Read these off the grid that follows. Rows and columns are numbered from 1.
1) What is the entry directly above -10.427?
2) What is the entry in row 3 and column 2?
3) What is the top-left entry?
4) What is the entry at row 1, column 2?
5) What is the entry just right of -44.033?
6) What is the entry in row 2 and column 1?
7) What is the entry directly below 65.659?
8) What is the entry directly below 173.956?
[[ -45.642   41.196  -39.770  -40.416   37.319  -75.231]
 [ -80.695   -1.884   81.542 -167.695   68.347 -222.424]
 [ -34.360  -32.738  -74.822   71.945 -131.864    3.730]
 [ -44.033  -25.966   84.160  -35.571 -104.686  103.838]
 [  86.015  -47.175  -42.882 -122.728  -10.427  114.605]
 [  25.559   -0.150   88.050  173.956  -75.513   22.223]
 [ -35.773  -25.247   97.983 -146.577   18.271   98.198]
 [  -3.017   65.659   55.250 -123.682   38.209  -72.421]
 [  91.601  -20.135   -5.801  -47.256   88.652  135.150]]
1) -104.686
2) -32.738
3) -45.642
4) 41.196
5) -25.966
6) -80.695
7) -20.135
8) -146.577

grid =
array([ 1.20,  8.56, -5.36, -1.47,  1.61, -4.08,  2.96, -2.52,  4.41,
        1.56, -0.40, -0.80,  2.40, -0.61])
Report the second entry from the right.
2.40
The fifth entry from the end is 1.56
Report the entry just left of the largest entry.
1.20
The third entry from the left -> -5.36
Report the 2nd smallest entry.
-4.08
The entry just right of -4.08 is 2.96
The 2nd entry from the left: 8.56
The 2nd largest entry is 4.41
The fourth entry from the end: -0.40

array([[-5.86, -4.97, -3.71, -4.90,  4.99],
       [ 0.32,  0.31,  0.18, -0.01,  0.49],
       [-8.60, -1.91,  1.61,  2.04,  3.63]])
Find the top-left entry.
-5.86
Find the bottom-right entry.
3.63
Find the entry just right of the centre entry.
-0.01
The entry directly below -4.97: 0.31
The 2nd-last entry, reading row by row is 2.04
The top-right entry is 4.99
Find the entry directly below the largest entry.
0.49
The 4th-last entry, reading row by row -> -1.91
Find the median of all entries.
0.18
Find the entry directly above 0.18.
-3.71
The 4th entry, reading row by row: -4.90
Find the third entry on the diagonal from the top-right corner.
1.61
Find the largest entry in the first column.
0.32
The bottom-left entry: -8.60

Read these off the table that follows.
1) What is the bottom entry of the column that holds the smallest entry?
2) What is the third entry on the main diagonal?
3) What is the 3rd largest entry?
4) What is the third smallest entry?
5) What is the first entry in the row that holds the smallest entry?
6) What is the third entry on the diagonal from the top-right corner?
7) What is the entry in the bottom-right corner?
8) What is the second largest entry?
-1.05,-0.04,-0.67,-1.00,-0.04,-0.76,-0.09,-0.33,-1.05,-0.42,-0.39,-0.10,-1.00
-1.23,-2.20,-0.41,-2.00,-2.11,-2.79,-1.65,-0.81,-1.57,-3.19,-0.70,-1.57,-0.81
-0.45,-1.26,-1.08,-0.30,-1.29,-0.33,-1.36,-1.34,-0.36,-0.58,-1.31,-1.37,-0.62
4.39,-4.80,-1.68,5.44,-4.97,4.60,-5.45,-4.62,5.07,1.65,-4.23,-5.48,2.92
-0.92,-0.57,-0.59,-1.02,-0.56,-1.03,-0.51,-0.49,-0.97,-0.93,-0.50,-0.50,-0.83
-0.39,-1.84,-0.18,-0.92,-1.78,-1.61,-1.45,-0.72,-0.61,-2.15,-0.60,-1.39,-0.16
-5.17,1.21,-6.80,-2.39,0.89,0.99,-0.80,-4.38,-3.99,3.42,-4.94,-1.14,-6.46
-1.21,-0.56,-1.24,-1.00,-0.58,-0.72,-0.70,-1.00,-1.12,-0.48,-1.05,-0.73,-1.29
-1.00,-0.39,-1.17,-0.73,-0.42,-0.40,-0.58,-0.93,-0.89,-0.16,-0.99,-0.62,-1.13
1.28,-1.25,1.03,0.72,-1.19,-0.19,-0.83,0.13,1.07,-1.10,0.31,-0.75,1.44
-0.59,-1.96,-1.66,-0.33,-2.00,-0.38,-2.13,-2.09,-0.44,-0.81,-2.04,-2.14,-0.87
2.85,-0.41,5.49,0.35,-0.11,-2.25,1.37,4.13,1.74,-3.61,4.51,1.66,4.23
1) 5.49
2) -1.08
3) 5.07
4) -5.48
5) -5.17
6) -1.31
7) 4.23
8) 5.44

Read these off the grid that follows.
1) Give the third smallest entry.
2) Give the first entry in reading order.
3) Give the entry just right of 765.
4) Give the smallest entry.
array([[362, 562, 422, 542, 695, 523, 594, 369, 675, 553, 578, 609, 592,
        568, 596, 528],
       [387, 400, 527, 627, 503, 659, 584, 409, 546, 553, 736, 625, 520,
        359, 529, 570],
       [702, 400, 330, 518, 770, 721, 505, 488, 719, 709, 654, 617, 583,
        601, 486, 616],
       [575, 450, 256, 706, 514, 706, 413, 434, 751, 707, 494, 669, 603,
        389, 372, 580],
       [490, 821, 338, 557, 734, 738, 564, 426, 690, 555, 677, 518, 560,
        445, 553, 431],
       [532, 878, 413, 718, 374, 546, 511, 490, 651, 610, 526, 467, 704,
        504, 407, 604],
       [764, 499, 284, 592, 641, 606, 393, 452, 578, 653, 615, 587, 658,
        409, 402, 449],
       [630, 784, 329, 595, 832, 504, 495, 583, 717, 697, 608, 378, 598,
        498, 475, 447],
       [679, 650, 426, 392, 826, 524, 531, 333, 721, 756, 674, 344, 587,
        567, 483, 342],
       [446, 687, 406, 479, 644, 658, 400, 398, 759, 671, 697, 645, 593,
        449, 556, 516],
       [614, 424, 502, 490, 462, 529, 416, 477, 658, 810, 671, 687, 673,
        512, 451, 616],
       [518, 501, 462, 482, 690, 587, 518, 527, 687, 653, 405, 467, 695,
        493, 478, 541],
       [518, 485, 344, 590, 544, 652, 583, 211, 621, 602, 837, 535, 572,
        521, 396, 412],
       [555, 672, 494, 639, 516, 443, 593, 442, 509, 664, 582, 703, 521,
        544, 452, 519],
       [526, 624, 428, 394, 535, 627, 616, 346, 586, 481, 639, 525, 765,
        446, 491, 544]])
1) 284
2) 362
3) 446
4) 211

M =
array([ 19.0, -14.5, -12.7,  -8.9, -11.4,  -5.5,  -2.5,  -3.5,   1.1,
         0.6,   6.1,  -0.1,   3.2])
What is the entry just right of the largest entry? -14.5
What is the first entry from the left? 19.0
The first entry from the right is 3.2
What is the entry just left of 6.1? 0.6
The third entry from the right: 6.1
The second entry from the right -> -0.1
What is the 3rd entry from the left? -12.7
The entry just right of the centre entry is -3.5

x = [[95, 117, 114, 103, 96, 118, 77, 87, 151, 136, 136, 132, 112, 80, 157, 98], [116, 132, 126, 162, 96, 135, 139, 129, 183, 97, 163, 123, 127, 126, 105, 146], [114, 110, 119, 140, 121, 125, 90, 125, 149, 105, 76, 126, 142, 87, 144, 87], [108, 98, 100, 103, 123, 124, 82, 114, 94, 129, 163, 111, 118, 109, 126, 150], [119, 108, 140, 75, 127, 89, 81, 111, 124, 125, 95, 113, 119, 108, 99, 95], [145, 75, 117, 134, 96, 72, 148, 79, 203, 95, 77, 100, 112, 103, 132, 112], [117, 128, 135, 134, 99, 143, 99, 104, 111, 125, 121, 108, 118, 90, 133, 163], [136, 130, 124, 60, 110, 108, 91, 110, 174, 120, 120, 148, 119, 79, 101, 118], [122, 138, 124, 158, 119, 150, 139, 116, 81, 127, 152, 120, 108, 101, 122, 125], [104, 94, 132, 134, 127, 122, 114, 115, 127, 112, 149, 126, 140, 123, 115, 97]]
The 4th entry in reading order: 103
Find the entry just left of the largest entry.
79
The maximum -> 203
Find the entry just left of the smallest entry.
124
The first entry in reading order -> 95
The entry just right of the largest entry -> 95

array([[46, 55, 47, 37, 44, 76, 44, 49],
       [56, 51, 51, 74, 49, 19, 49, 48],
       [51, 62, 47, 32, 43, 76, 48, 59]])
Indices start at 1.
The entry in the bottom-left corner: 51
Read off the entry in row 1 and column 2.
Answer: 55
The smallest entry is 19
The entry at row 2, column 1 -> 56
Read off the top-left entry.
Answer: 46
Read off the top-right entry.
Answer: 49
Read off the bottom-right entry.
Answer: 59
Read off the top entry of the column that holds the smallest entry.
Answer: 76
The entry in row 1 and column 3 -> 47
